Rows are one point carried round by a steady rotation, each followed by how many steps it has turned.
The counts run from 0 to 696.
1.87	-1.78	2.15	1.91	-0.39	0.94	-0.21	0.91	-1.88	-1.73	1.26	-2.66	-3.32	0.09	-0.70	-0.28	0.35	1.97	2.13	0.58	-0.92	-0.53	0.48	-2.66	-1.10	2.01	0.11	-1.75	-0.06	2.10	-0.48	0.17 : 208
1.33	0.50	1.61	-1.16	1.25	-2.12	1.29	-0.26	1.59	-1.55	0.08	-0.58	-2.95	0.34	0.06	-0.66	0.25	-0.14	2.23	1.14	-3.39	-0.81	0.87	-3.54	2.66	0.72	-1.91	0.76	-0.11	-0.40	-0.84	-0.76 : 286
0.07	-0.31	2.08	0.85	-0.37	-1.25	-1.59	0.95	1.51	-3.94	0.36	-1.63	-4.19	0.83	0.56	1.69	0.50	-1.24	-0.11	-0.34	-0.62	-0.03	-0.07	-2.39	0.76	-0.41	-0.08	0.45	0.11	-0.07	0.95	-2.32 : 500
-2.45	-2.52	0.05	2.13	-1.35	-0.10	-1.08	0.26	-1.97	-2.53	1.52	-0.83	-2.94	0.71	1.51	0.41	0.10	0.94	1.68	0.15	-0.18	-1.14	-0.75	-1.10	-0.20	-1.02	0.69	-1.34	2.27	3.02	-0.68	0.07 : 6
-0.47	-2.96	0.31	2.29	-1.38	-0.78	-0.57	-0.06	-2.72	-0.66	0.66	3.10	-2.42	1.82	1.29	1.29	-2.13	-0.40	1.71	-0.46	1.88	-0.26	1.34	0.31	0.45	0.96	-0.18	-2.61	0.58	1.48	-1.56	-0.19 : 19
-0.73	0.02	1.15	1.01	2.33	-0.10	0.71	-0.45	0.85	-2.47	0.28	-1.00	-3.64	0.63	2.17	-0.69	-1.73	-2.56	0.70	2.17	-2.07	-1.47	0.93	0.35	1.70	-0.73	0.73	1.43	1.71	0.90	0.10	0.32 : 544
1.67	-1.99	3.63	1.17	1.34	-0.92	-0.32	-0.91	0.13	-1.49	-1.07	1.91	-2.98	1.50	1.38	0.82	-1.43	-0.48	1.11	1.01	-0.41	1.09	3.33	-0.96	0.05	2.24	-0.40	0.74	-0.13	-1.45	-0.94	-1.24 : 428
0.04	-1.60	1.35	-0.94	0.58	-3.23	0.74	0.29	0.07	-0.95	-1.54	1.02	-1.60	2.11	0.14	-0.02	0.00	0.41	2.90	0.74	-2.13	-1.38	3.30	-1.94	2.96	0.96	-0.92	0.81	0.02	2.03	-0.50	1.89 : 141
1.68	0.39	-0.50	0.40	-2.30	-0.45	-0.96	-0.56	0.46	-1.46	0.85	-0.39	-3.39	1.53	1.42	1.60	1.06	-2.19	-0.14	1.86	-1.31	-1.15	-0.37	-2.34	2.16	0.39	-1.78	-0.63	-2.10	0.17	2.50	-1.09 : 115
1.61	-1.87	2.50	1.67	0.65	1.62	-2.37	1.31	-1.34	-3.12	0.30	0.40	-0.85	1.24	1.78	0.28	0.08	0.40	1.96	1.58	-0.55	0.80	2.44	-0.35	-0.67	2.04	0.50	-2.14	0.18	-0.94	0.17	0.82 : 439
1.14	0.19	-1.52	1.76	0.72	-1.36	1.50	0.89	0.83	-1.95	-1.15	1.65	-2.94	-0.17	1.72	0.48	0.68	-1.62	1.87	0.24	-0.13	0.22	1.70	-2.33	0.18	0.78	-2.17	-0.08	-0.73	-0.29	2.54	0.63 : 578
0.02	-1.66	-0.64	1.96	-1.60	0.36	0.68	0.69	-0.64	-1.59	0.35	-1.48	-2.68	1.98	0.46	-0.76	-3.31	-1.85	2.24	-0.49	-0.08	-2.47	-0.57	-0.76	0.52	1.50	-0.40	-0.55	-0.37	1.93	-2.50	0.56 : 467
2.03	-1.21	-0.37	3.24	-0.31	-0.04	0.64	1.79	1.19	-1.69	0.95	0.66	-1.72	1.78	2.75	-0.27	-2.33	0.62	-0.03	1.12	1.16	-2.46	-0.30	-1.55	1.55	-0.33	-1.59	-2.22	1.35	1.39	-0.32	1.33 : 480
-0.85	-0.63	-3.03	-0.21	-2.17	-0.57	0.40	0.31	-2.15	-1.51	1.55	0.14	-3.17	0.88	-0.05	-0.31	-1.71	-2.52	2.86	-0.04	-0.55	-0.87	-1.06	-1.47	2.30	0.56	-1.63	-1.87	-0.46	1.27	-0.70	-0.21 : 161
1.78	-0.55	-1.99	3.21	-0.23	-0.83	1.31	0.26	0.67	-0.34	0.11	0.99	-3.62	1.31	1.39	-0.44	-1.67	-2.95	1.01	0.34	0.66	-0.69	1.47	-0.90	1.34	0.43	-3.20	-0.43	-1.97	0.52	0.21	0.01 : 262
-2.00	-1.85	0.49	-1.01	1.08	-0.88	-1.32	-1.12	-0.34	-1.31	1.15	2.98	-2.89	1.16	1.39	0.25	-2.01	-1.31	1.00	1.11	-1.30	0.55	1.88	0.07	2.72	-1.39	-0.13	-0.69	2.16	-0.12	-1.25	-1.76 : 631
3.19	-1.63	1.67	2.32	-1.56	1.17	-1.39	1.52	0.52	-2.20	0.71	-1.54	-1.45	1.69	1.55	0.20	-0.22	1.02	0.27	0.66	0.47	-1.47	-0.21	-3.01	-0.67	1.61	-0.94	-2.70	-0.50	0.86	0.05	0.14 : 582
0.08	-0.47	0.25	-1.07	1.32	-1.78	1.92	-0.07	-0.20	-0.94	1.03	1.65	-2.77	-0.11	1.21	1.35	-0.83	1.04	1.73	2.11	-1.18	-2.65	0.75	-1.87	3.43	-0.49	-0.43	-1.18	2.48	1.85	0.54	1.73 : 84
-1.00	-2.77	0.88	3.19	0.87	-1.51	-0.73	0.07	0.36	-1.39	0.91	0.06	-3.99	0.16	2.25	-0.61	1.27	1.42	0.20	0.18	-0.18	0.85	0.94	-1.81	0.19	-2.36	-1.78	-0.78	1.92	1.61	0.01	-1.45 : 108
-2.52	-2.24	1.50	0.73	-0.31	-0.49	-0.85	-1.94	-2.41	-2.08	1.24	0.99	-4.27	-0.06	1.78	2.57	0.27	0.60	1.24	0.71	-0.12	-0.21	-0.19	0.05	0.00	-0.31	1.83	-1.31	2.68	1.45	0.22	-1.36 : 167
0.50	-1.14	-2.79	1.11	0.32	-0.45	0.56	0.07	-0.38	-0.88	0.49	3.86	-2.55	0.84	2.13	-0.12	-1.99	-2.42	1.63	1.28	0.02	0.59	1.81	0.17	1.87	0.36	-1.88	-2.54	0.53	-1.04	0.29	-0.35 : 406
-0.88	-3.17	0.95	2.40	-1.19	0.50	-0.41	-0.36	-1.10	-1.24	0.35	-0.76	-2.25	2.23	1.32	-0.32	-2.33	-0.79	0.87	0.50	-0.02	-2.34	0.29	-0.86	0.13	-0.52	0.59	-0.70	0.99	3.39	-1.81	-0.69 : 628
1.22	-2.60	0.10	1.21	-1.48	1.23	-0.54	0.48	-2.65	-0.13	0.52	-0.97	-1.03	1.60	0.07	-1.33	-0.86	-0.42	3.00	1.44	-1.64	-1.80	1.28	-1.07	0.58	1.82	-0.49	-2.11	-1.16	3.09	-0.61	1.60 : 220
-0.09	-2.81	0.37	2.74	-0.42	-1.08	-1.70	0.66	-0.64	-0.63	1.50	-0.43	-2.87	1.28	0.72	-1.84	0.79	-0.23	0.38	0.20	-0.94	0.51	1.83	-1.03	1.68	-1.96	-3.10	-1.60	-1.27	2.39	-0.21	-1.23 : 424
0.84	-1.97	-1.03	-0.33	-0.58	-0.67	1.61	-0.17	0.60	0.37	-0.61	2.58	-0.53	1.82	1.56	-0.87	-3.15	-0.36	1.71	1.76	-1.07	-2.04	1.49	-2.02	2.48	0.66	-1.20	-1.75	1.51	1.12	-1.25	0.78 : 549
2.83	-2.25	1.58	1.99	-0.62	1.66	-2.11	1.26	-1.40	-0.74	0.88	0.05	-0.45	1.71	1.94	-0.53	0.08	0.46	0.38	2.45	-0.61	-0.49	1.98	-1.00	0.92	1.26	-0.76	-2.96	-1.21	1.31	0.72	0.72 : 278
2.20	-2.48	2.38	3.14	0.70	2.01	-0.94	0.36	-0.36	-0.01	0.79	-0.42	-1.17	1.37	2.11	-2.06	-0.23	0.54	0.95	2.74	-1.24	0.99	2.79	-0.30	0.62	0.40	-1.59	-1.97	-0.38	0.86	-0.16	0.42 : 279
-0.47	0.17	1.84	-1.13	1.19	-0.28	0.45	-0.54	-2.45	-3.13	-0.09	0.54	-3.48	0.46	0.08	2.47	-1.28	-1.16	3.12	1.32	-1.26	-1.02	1.63	-0.06	0.64	2.39	2.00	0.23	1.03	0.22	-0.32	1.10 : 226
1.97	-1.33	3.34	-0.06	0.91	0.81	-0.75	-1.76	-0.21	-1.34	-1.56	1.12	-1.55	1.68	2.32	0.69	-0.18	-0.39	1.07	3.12	-2.50	0.06	3.01	-0.92	0.97	1.95	0.66	0.76	0.35	-0.17	0.78	0.00 : 54
0.12	0.21	1.08	-0.50	1.17	-1.98	2.28	0.04	-0.40	-1.94	-0.22	1.22	-3.28	0.85	0.37	1.89	-1.18	0.44	1.70	0.83	-0.49	-3.32	0.59	-1.65	2.91	0.64	0.47	0.01	1.19	2.24	-0.17	1.93 : 83
-0.35	-1.72	-1.43	1.08	-1.24	-0.35	-0.10	-1.37	0.44	-0.09	-0.26	0.04	-0.76	2.33	3.49	-2.32	-0.45	-0.72	2.90	2.20	-3.64	0.94	0.61	-0.66	1.54	0.52	-2.11	-0.50	0.74	-0.73	-0.96	1.29 : 608
0.36	-2.49	2.43	0.95	0.14	-0.75	-0.76	0.45	1.49	-2.23	-1.10	1.23	-2.04	1.93	1.86	1.49	-2.07	0.45	-0.62	1.03	0.37	-2.19	1.60	-2.02	0.90	-0.77	0.76	-0.22	2.44	1.67	-0.41	-1.22 : 255
0.80	-1.96	3.68	1.16	1.06	-0.29	0.42	-1.10	-1.87	-1.29	-0.73	-0.02	-2.60	1.19	1.22	0.54	-0.31	1.80	2.06	2.05	-2.02	-0.08	1.58	-0.38	-0.45	2.20	0.88	0.56	1.43	0.32	-1.24	1.33 : 370
1.59	-0.06	-1.04	-0.90	0.19	-0.04	0.08	1.57	0.51	-1.91	0.28	0.20	-0.12	1.36	1.68	-1.03	-0.83	0.15	1.98	2.16	-2.30	-2.69	1.11	-2.04	3.60	0.82	-0.76	-1.87	0.65	1.36	0.48	2.47 : 72
0.74	-0.97	-1.30	2.01	-1.38	0.97	-0.38	-0.87	-0.80	-0.88	-0.75	1.86	-2.51	1.45	3.60	1.54	-0.85	-2.56	-0.15	1.74	0.32	-0.56	0.34	0.15	-0.69	1.26	-0.92	-1.19	-1.01	0.94	2.28	-0.03 : 565
